Turns in one plane each, and the order they were made in; the first pair answered
turn N:
[-0.21 -1.96  3.66  1.21  0.65 -2.01 -1.04 -0.07  1.52 -2.06 -0.28  1.22]  ->  [-2.35 -1.48  1.18  0.45 -0.69 -2.09 -1.45  0.87  2.48 -2.75  0.08  1.38]
[-2.33 -1.26  0.65  0.80 -2.56  1.34 -0.02  1.47 -1.64 -1.45 -1.08  0.91]  ->  [-0.99 -1.90  1.23  0.47 -3.19  1.81  0.94  1.23 -1.21 -0.97  0.10  0.02]
[-2.99 -0.65  0.91 -0.15 -4.31 -0.65  1.22  2.78  2.20 -2.26 -0.51  0.49]  ->  [ 0.90 -1.78  4.56  0.61 -3.28  0.06  2.77  1.34  1.27 -1.18  0.01 -0.60]
[-0.36 -0.23 -1.98 -0.43 -1.90 -1.80 -2.33  0.52  1.89 -0.73  2.74 -1.07]  ->  [ 3.23 -1.05  1.73  0.55 -0.50 -1.45 -1.37 -0.87  0.52  0.24  2.81 -1.56]
turn A:
[-0.41  2.28 -3.25 -1.56  0.65  0.83 -0.98  0.35 -3.27  0.25  1.28 -1.38]  ->  [-0.35  2.25 -2.40 -0.91  1.25  0.92 -1.70  0.51 -4.05  0.26  0.51 -1.24]
[-0.23  1.39 -2.89 -1.38 -0.44  1.26  2.59 -1.59 -0.99  1.51  0.36 -0.25]  ->  [-1.60  0.68 -2.56 -0.03 -2.13  1.46 -1.10  1.70 -1.07  1.21  0.74 -1.88]
[ 1.94  0.13  0.61 -1.08 -0.78  0.07 -0.06  2.44 -2.07  1.84  2.94 -1.40]  ->  [ 2.43  0.27  1.63 -0.57  0.41  0.02  0.14  1.48 -3.10  2.13  1.88 -0.68]
turn T:
[-1.81  2.25 -3.20 -2.23  1.25  0.74  3.69 -1.66  0.53 -0.44 -1.27  2.41]  ->  [ 1.67  1.60 -0.91 -1.03  3.11 -1.19  2.11 -2.79  2.54 -1.78 -0.69  2.89]
[-2.12 -1.12 -0.97  1.15  1.96  1.44  1.46 -3.61 -3.34  0.01 -0.81  1.38]  ->  [-1.55 -1.10 -1.14  0.90  2.31  0.78  1.77 -4.34 -2.16 -0.57 -0.60  2.01]
[ 1.18 -0.94  2.35  0.10 -0.12 -0.85 -0.35  0.28  0.88 -0.75  0.39  0.64]  ->  [ 0.49 -0.95  2.56  0.54 -0.65 -0.01 -0.67  1.06 -0.56 -0.06  0.17 -0.17]
turn L:
[-1.75 -0.61 -0.16 -2.37 -0.63 -0.83 -0.38  1.21 -0.41  1.81 -0.07 -1.47]  ->  [ 0.15 -1.26  1.20 -2.30 -0.43 -0.91  0.32  0.46  0.21  1.84  0.67 -1.92]
[-0.64  2.79 -1.84  1.75  1.56 -1.09 -3.66  0.80  0.03  0.01 -0.46 -0.54]  ->  [ 3.30  1.93 -0.45  1.34  1.65 -1.18 -1.99 -0.74  1.64  0.05  1.55 -1.56]
[-1.14  2.21  0.95 -0.52  1.12  0.33  2.92 -1.23 -0.73 -0.02 -1.81  0.99]  ->  [-0.66  2.58 -0.33 -1.03  0.76  0.38  3.34 -1.50 -0.38  0.11 -1.01  0.46]
[-1.86  0.12  1.11  0.71 -1.20  0.64  0.49  1.11 -0.97  1.32 -0.70  0.44]  ->  [-0.11  0.46 -0.60 -0.31 -1.66  0.77  1.57  0.24  0.04  1.43  1.35 -0.66]

Each pair is two turns apart.
[ 3.08 -1.48  0.14 -0.71  1.38  0.76  1.44 -1.15 -0.33  1.25  1.14 -1.24]  ->  [-0.80 -0.65 -1.29 -1.65  1.54  0.62  2.83 -1.45 -0.71  0.98 -1.18  1.22] -> L, A
[-0.34  0.33  0.15 -0.60  1.59 -0.87  0.98 -0.71  0.14 -0.97 -1.13  2.27]  ->  [-1.37  0.30 -1.46 -0.87  0.17 -0.98 -0.06  0.66  1.17 -1.60 -0.12  1.60] -> T, N
[-1.55  2.27  0.48 -1.42 -3.58 -0.82  5.21  1.38  1.18 -2.79 -1.50  1.71]  ->  [-1.70  1.22  2.23  0.36 -4.78 -0.84  1.61  4.38  1.12 -3.10 -1.11 -0.08] -> L, A
[ 1.51  1.66 -0.42  2.19  0.87  0.19 -0.88 -0.05 -1.59  0.40 -4.17  3.71]  ->  [ 4.70 -0.99  1.65  0.57 -2.12  0.02  1.93 -0.29  2.77 -0.27 -0.57  2.09] -> N, L
[-6.22 -0.02 -1.48 -0.67 -2.35 -4.21 -0.49  0.87  4.76 -3.43 -2.28  3.93]  ->  [-1.72  0.68 -3.78 -0.93 -1.72 -5.07 -1.29 -0.32  7.04 -3.92  1.22  2.23] -> T, L
[ 1.17 -0.97 -3.23  2.47  1.86 -1.74 -6.67  1.38  2.21 -1.93 -1.00 -0.40]  ->  [ 4.22 -1.93  0.99  3.57  3.37 -0.79 -5.55  0.09 -0.23 -0.29 -1.64 -1.12] -> N, A
[ 4.31 -0.78  1.55 -0.92  1.63 -1.49  0.45 -0.90  1.68 -0.62  0.23  0.02]  ->  [-1.12  1.00 -1.58  0.17  0.49  0.43 -3.00  2.59 -2.66  0.76 -1.72 -1.10] -> T, L
[-0.31  0.37  1.34  0.67 -0.14  0.46 -1.23  2.36 -0.38  0.12 -0.21 -0.02]  ->  [-1.21  0.52 -0.28 -0.48 -1.28  0.59 -0.09  2.45  0.45  0.06  0.41  0.04] -> N, T
[-3.43 -3.02 -1.05 -3.20 -5.37  1.74 -0.08  4.78  0.20 -1.18  1.93 -3.31]  ->  [-0.90 -3.58  3.51 -2.46 -3.44  3.59  3.20  2.31 -4.00  1.61  0.11 -3.51] -> N, T
[ 1.73  1.13 -4.13 -0.95 -1.12  2.76  3.28 -3.03  0.00  0.97  2.65 -2.39]  ->  [-3.97  2.14 -4.98  0.16 -1.07  2.91  0.54 -0.57 -2.53  0.91 -0.97 -0.72] -> L, L
[ 0.88 -1.11  2.86 -1.63 -0.99  1.77  2.92 -1.28  1.64  0.28  0.17  0.80]  ->  [-1.48 -0.09 -0.09 -2.41 -1.22  0.92  2.15 -1.01  2.93 -0.86 -0.29  2.20] -> N, A
[-0.80 -1.26  2.74  1.36  0.38  0.19 -1.17  1.08  0.41 -1.07 -0.89  0.53]  ->  [-0.43  0.22 -2.27 -0.73 -1.28  1.40  0.63  0.73  0.74 -0.24  1.87 -1.27] -> T, L
[-2.03 -0.45  0.61 -1.92 -1.88  1.25  3.76  0.53 -0.36  0.23 -0.73  0.79]  ->  [-0.85 -1.45  3.06 -0.47 -2.04  1.58  1.89  1.78 -1.21  0.53 -0.50 -0.72] -> A, N
